rotation steps, each row followed by its count of steps
The counts run from 0 to 415.
[ -7  -5  19   2 -11  -5  10  -1  -5  -3  -7   8  15 -14  10   5  13   0
  11  -3  13 -14  29   5  -1  19   5  12   1  12   2   8  15 -20  -8   5
 -11  -2   2 -12  27   4   0  13 -22  -8 -15  -8  -1  -7  -1  -3 -29  -1] -> 217
[ -1   7   9  19   1  -3  16  -7 -11  -2  12  -8   8 -12   7   5 -25  14
  23 -23  23   1  -7 -10  19   3  26  -4  -2 -15   4   5   7 -30  -3  -4
  10   0   0   1  14  15   2  -2   4  -7  -8   6 -12   3  -1  -7 -12   0] -> 118
[-13   0  15  22   0  -2  -3  -6 -22   6   0   5 -11  -1  -5  11  -4   1
  15  21   6  -6   9   7  38  10  -4   5 -11  -1  18   2  -5   0  -1   0
   3   1   4   2  -5 -10  -4   1  -1 -35  -9  -9   2   4 -12  -9 -17  16] -> 263
[-14  -5 -16   8  -4   7  -7  -1  16  12  -2  10  -8   0   4   5   3  -9
 -21  16  -3 -25  11   1 -26  -9  15   3  -5  -6   9  19  13 -22  -3 -20
  -9   2  17  10   6  -1   9  -6  10 -13 -18   2   0   8   0  17  -4  -7] -> 60
[ 15   0  -9  -3  -7  14   2   0 -11  14  21 -34  -9 -16 -11  -4  13  -5
   9  -7  13 -24   3 -18  13  -2 -12  13   9  -2  14  -3   0 -19   9  -7
   8 -10   8  -3   6  10 -11  -4   1 -24   3 -17  -7   2 -12   0   0 -10] -> 388
[ 10   2  -9  18 -19  10 -11  -4  -2   1   2  -7 -21   5 -13   8  -2   5
  -1  10 -16   2   2  -7  10  -1  -7   0 -30  12   6  22   4 -32 -10   2
 -21  -7  11   0   1 -14  -3  -9  -1 -14  12 -14  10 -15  10  -7   6   3] -> 295
[  8  11 -13  14  10  -7 -15   6   6  11  12  -1  -6 -14  -3  -4 -20 -15
  10   9  -5   0  10 -18   0   0   8  -7 -20   5  15  17   6 -24 -11   7
 -10  -4 -18  -2  -4   5  -1 -10 -17  -3 -14  -1 -14   6   6 -14  27   2] -> 33
[  2  -9  -9  -6 -10  17   2 -17   4  -7 -12  21   1 -12  16   3   3  -8
  -3  23  -1 -23  -7  13  11  22   1   5  -1  -3  -6  16  13   1 -12 -10
 -18   2  -8   1  -8  11   1 -16  19 -19 -15 -11  17   9   5 -10  -8  -1] -> 181
[ 16 -10  15   2 -10   3  -8  -3  -4   5   7  -5  -3   5   0 -15  -7  18
 -11   8   2  -9   7  -2 -22  -2  -7   0 -17  -9   2  26   6 -30  11   0
  -5   7  22   8  28  -4   3 -10   0 -12 -18 -13  -8   5  -3   4  -1  -6] -> 74
[-22   6 -21 -12   4  10 -11 -14  -1 -12  -8  18   3  -8  13   6  -2 -13
 -11   8   5 -20   1  -4  -7  21   2   5   6 -16  -1   1   3 -15  -9 -23
 -10  -4  -8  -8  -2  17  -2  -6   0 -11 -17  -8  29   7  18  -8  -1  -4] -> 190
[ -9   8  -9  18 -17  -8 -16   6  -5   7   5  -2 -10   9   3   1 -15   6
  14  -3 -17  12  -2 -20  13  -6  -8 -12 -25   6  24   7   6 -25  -8  10
 -18 -13   5  -5   5   5  -8 -17 -10  -4  -4 -11   8 -12  14  -6  11   9] -> 291
[-12   6   2   8  -2   9   9 -13  -3  -7  27 -21  -3 -14   1   5  -5   1
  11 -18   7 -10  -6 -22  26   3  15  18   2   1  -3   2  11 -34 -13 -23
   9 -13  -1  -4   0   7  -2   2   5 -10  -4  -4 -14   3  -8   4   0 -13] -> 122
[ -5  -1 -19  -7  -2  20   1 -17   8  -9  -8  18  -2 -18  11   3  10 -12
  -7  21   2 -29  -4   5   3  19   2   7   6  -7   0   6   6  -7 -11 -16
 -18  -4 -13  -4 -16  13  -2  -6  14 -21 -13  -7  14   5   6 -13  -7  -5] -> 182
[-12 -15   8   0  -6  10 -18  -1   2  22  -1   8 -10   8   2  14  -1  -2
 -11  14   9 -16  15  17   2   5  -1   4  -5 -16   3  12  12 -19  -2 -12
   8   9  11   3  16 -10   7 -16   3 -19 -20 -15  -9  14 -18  17  -9  -8] -> 355
[  8  -3  11  -3 -10  14  -8  -5 -12   1   8 -12  -1  -6  -9 -11   3  16
 -13  -1  -6 -15   3 -12 -31  -7  -3  12  -6  -8  10   3   0 -37  19 -17
  -4  -3  14  -3  17  10  -5  -6   2 -23 -15  -4  -5   2   4   6   1  -6] -> 76
[-26  -1  -5  10  -5   7 -11  -3 -10   7  18   6 -13   3 -17  -1   1   0
  19   7  -7  -9  -4   1  17  10  -7  17  -6   3  20   1 -24   5  -9  -2
   6 -10  -5  -9 -10   0  -9   6  -5 -27  -8 -16   6  11  -6 -18 -10   5] -> 267
[-15  -3   4  -5 -13   8  -5 -12  -4 -21  13  12   6 -16  -1   1   8  10
   9  -8  -1  -7  12 -10 -18  15  -5   8  -6   2  -5   5 -11 -37  -4  -6
 -12 -13  -8 -10  15  13  -3   0 -27   1 -12 -19   5   6   6 -11   0  -9] -> 206
[ -3  -6   6  22   3   3   8 -14  -7  -1  11   0   5   1   4   6 -22   9
  14 -16  32  -9  -4  -6  21   5  15  -7   5 -27  -4  10  -7 -24   8  -2
  11   5  17  10  14   2   9  -6   5 -11 -11  -7  -6  16 -15  -8  -6  -2] -> 111
[ 15  -3  10   8  -6  10  10  -1   2  23  -2 -13  16 -14   9  -8   5  11
   8   2   7 -16   8  -9  -1   4   7   0  12  -1  25  -2   6 -12  13   4
  -7   3   0  -8  21  26  -9 -18   3 -24 -24   1 -13   0  -1   5 -17   1] -> 87
[-12  -7  12   4   0   7 -13   0  -4  25  -7   6  -4   1   4  18  -2  -1
  -7  14  18 -19  20  13   3   4   5   1   0 -15  18   2  14 -18   7  -6
   4   5   3   1  18  -2   2  -9  -3 -22 -20  -4 -19   9 -15  13 -12  -4] -> 354
[-13   4 -10   2  -4   3  -8  -7  -2 -11  14  -3 -12   3  15 -15  -4 -11
   2 -14  -3 -13 -22 -16   2  -3  -4   7   6 -15   3  18  13 -10 -15  -7
 -20 -25  15  -3  -7  12   5  20  12  -4 -17   0   1  -3 -12 -13  11 -17] -> 153
[-17  -7   3   3 -18   3 -10  -3   1   8  20 -14 -13  -8  10   1  -3  -8
  26 -19   6  -6  -1  -8  35  -1  -4  13  -1   1  17  -1  21 -12 -21  -1
   1  -9 -10  11  -1   9   7  -5  12  -2  -3 -17  -9   6  -9   6   4 -11] -> 131
[-23   6 -10 -14  -1   5 -13 -10 -10 -20   4  14   5  -9   7   0  -4  -1
  -2  -2   7 -11   7  -8 -21  16  -4   4  -3  -9  -4  -3  -5 -31  -2 -17
  -5  -7  -8  -9  11  11  -3  -3 -15  -2 -14 -17  21   5  19 -12   3  -7] -> 198
[ -6   6  -9  11 -13  13 -15   4  -4  15  12 -19  -9   3  -9   3  16  -6
   4   2 -15  -5   2 -13  33   2 -12  17 -10  11  12   8   6  -8 -11   6
  -8 -18   6 -27   6  -3  -4   6 -13 -24  -3 -12  -4  -8  -4 -15   6   4] -> 1
[  4   3 -23   8   4   4  12 -10   4  -6  18 -13  -5  -1  -1  -7 -22 -19
   6  -4  10 -14 -10 -11   8   8  12   6  -4  -9  -8  34  10  -8 -16 -14
  10   4  13  13   1   5   5   3  19 -10  -3  -6  10  16  -2 -14  -1  -3] -> 409
[  6   0 -16  31  -2   7  -6   5  -4  11  -4  19   2   1  -4   9 -18 -17
   7   7   9  -1  -8   1  11   1  10  -5  -9 -16  -5  30  -3  -9   2  12
 -12 -10  17  -9  -2  -6   9   0  -4 -18  -8   3   2   0 -14 -25   9  11] -> 20
[-22  -5 -14   5   1   6 -14   0  10  11   1   7  -5   3   2   4   5 -11
 -16  13  -1 -25   8 -10 -31 -10  12  12   0 -14  14  11   7 -27  -4 -20
  -6  -8  18   1   3   1   2  -3  -3 -12 -17  -1  -3   5 -10  15   4 -15] -> 61
[ 12   6   3  13  12  -8 -13   9 -21   9  -5   7   3  -7  -3   9 -28  -9
   7  15   7   4   2  -4   3   3  10   5 -24  -5   9  26  13 -30  -5  -2
  -7  -4 -11  -2   4  -6   0 -15 -18 -13  -7  -3 -16  -2  -7  -9  13   9] -> 35
[  5  -3  12  14   4 -10  -8  -4   4   7   3  -2  -5  -1  10 -12   2  12
  -9   2  15 -11  17 -11 -22  -7  -3 -10  -9 -18  25   4   3 -35  17   4
 -15   1  17  11  22  10   1  -6 -13 -10 -21  -2 -13   2  -8   5   5 -10] -> 72
[ 17  15   5 -18  -2  12  -7 -11 -19 -17   0  -5 -13 -21   0 -17  -7  -6
  -9   2  -4 -11 -12  -8  -1   6 -12  12  -8  -6   5   9  12 -18  -3 -11
 -22  -8 -13  -5  -9  12  -8   4  12 -22  -5 -10   3  -5  16 -18   1  -9] -> 167
[ 10  -3  -3   9   2   4   6   0  15  31  12 -18   9  -6   8 -15   5   0
   6   1  14 -25  14 -12   7   9  -2   2  17  -5  24  -2  -1  -4   1  10
   4  12   0   0  22  18  -2 -13   6 -24 -19 -11  -8  10  -5  -1 -11 -11] -> 94
[ -9  -9  19  -2 -19   3   2   0  -7   0  -9   5  15 -10   9   7  11  -3
  11   3   6  -9  25  10   3  21   3  16   1  16  -8  22  21 -11 -11   1
  -7   1   4 -10  30  -2   5   5 -13  -6 -12 -15   3  -3   2  -1 -32   2] -> 218
[  5   8   6  -2   2  -5   0  -2 -18 -10  -4  -1  -6   5  19 -16 -23  -8
  -3  -7   5  -3 -20  -5   2   7   1   0  -8 -16   0  33  29 -11 -14  -1
 -21 -10  14   0   7   7   6  14  14 -11 -16  -5   1 -14  -3 -17  -4  -3] -> 157
[-22   5  -6  11  -1   6  -4  -7  -6   4  19   1 -23  -4 -23   4   6  -3
  10   9  -4 -17   5   3  15   5  -3  17 -10   4  18  -2 -21  -2  -8 -10
   2  -1  -8  -4 -15  -7 -11  12   3 -36  -3 -12   5  11  -1 -13 -14   6] -> 266
[ -7  12 -21  13  -5   1  -4  -1  -2   3  15  -7 -19   6 -13   1 -12   4
  -5   7 -15   5  -1 -12  -1   0   4  -1 -31   7   6  17   5 -32 -20 -10
 -12  -4  12  -5   5 -11  -9   2  -2 -17   2  -7  18 -10  22 -13  -1   5] -> 288
[ -3   2   1   7  -6   6 -29   0 -12   5   7   6  -5 -11  -8  10  -7 -12
   9  15  -8  -6  -1 -12   2  -4   0  16 -15   2   9  12   5 -27   0 -14
  -8 -15 -18  -3 -10   1  -4 -21 -14  -9  -7 -11 -14   6  -4   3  32   0] -> 39
[-22 -12  -9   4 -14  11  -5  -1   9  10  25   1  -9   5   0   2   1   9
   2  -9   7 -15  -2  -3  -9  -6  -2  -7   6 -20   9   0 -11 -22  11  -3
   9 -15  22  -7  16  13   3   0  -7  -6 -22 -11  -8  15 -21   4   4 -10] -> 366
[ 10   2  -7  17  -1  13 -22  -8   5   2  -5  12   3  13  -9  -2 -18 -17
 -12  14  -1  -9   9  -4  -8  -2  -5   0  -9 -13 -11  34   4 -21   9  -6
 -16   8  10  -1  10 -14   8 -12   5  -8 -13  -3   0  14  -1  -9  22  -5] -> 325
[-25  -2 -20  -2   0  -1 -14 -15  15  -6   3  23   5  -2  28  -6  -4 -11
   3   4   7 -14   4  -8   4  19  -9 -12   2 -12   5   3   2 -10 -10  -1
 -13  -4  -8  -3   8  17   5 -14 -11   4 -23 -19  19  14   9 -10  12  -6] -> 192
[-13   2  -7   2 -17   5   2   1  -5   8  25 -17  -3  -6   6   1  -4  12
  -3 -13  -4 -15  -4 -15 -10 -10   7  -2   7  -9   5  -3   4 -28  16 -18
  10 -18  26 -17  14  22  -6   0  -1  -9 -22   1  -8   4  -5   7   2  -3] -> 373
[  1   7  21  15   7  -9  -5  -8 -21   1  13 -11  -7  -3  -3  -3  -6  -3
   4  16  -5   0  15   3  35  15  -9   9 -12  12   1  22   1  -1  -6  -7
   6   5   7  -6   5 -15  -6   9  -7 -29 -14 -11  -8   5  -8 -17 -18  11] -> 256
[ -1   4 -13   3   1  17   4  -9   0   5  16 -10   2   0 -14  -6 -18  -5
   1 -16  24 -21   3  -3  -1   5   7   8   6 -21   2   1 -17 -20   7 -16
  16  15   8   4  13   6   2  -4  20 -22  -6 -11   9  23   6 -11  -9  -6] -> 106
[-16  -7   4   0  -6   4 -15   7   8  32   7   5  -3  -1   6   4  -6  -3
   7   8   4 -12  17   8   1   1  -1  -4  -1  -1  28  -1  13  -7   0  -1
   8   4 -10   1  20  12   0 -24  -2 -10 -29 -10 -18  16  -4  11  -1  -1] -> 352
[-15   1   1  -4 -24   9  -2  -2  -1   0   0  -3   8 -18   1   9  19 -16
   4  -2  -3 -21  31   2   0   7   1  22   6  17   1  -2  17 -12  -3 -16
 -10   0   2  -8  15   8  -1   5  -2 -12  -8  -7  11   4  17   9 -24  -4] -> 220
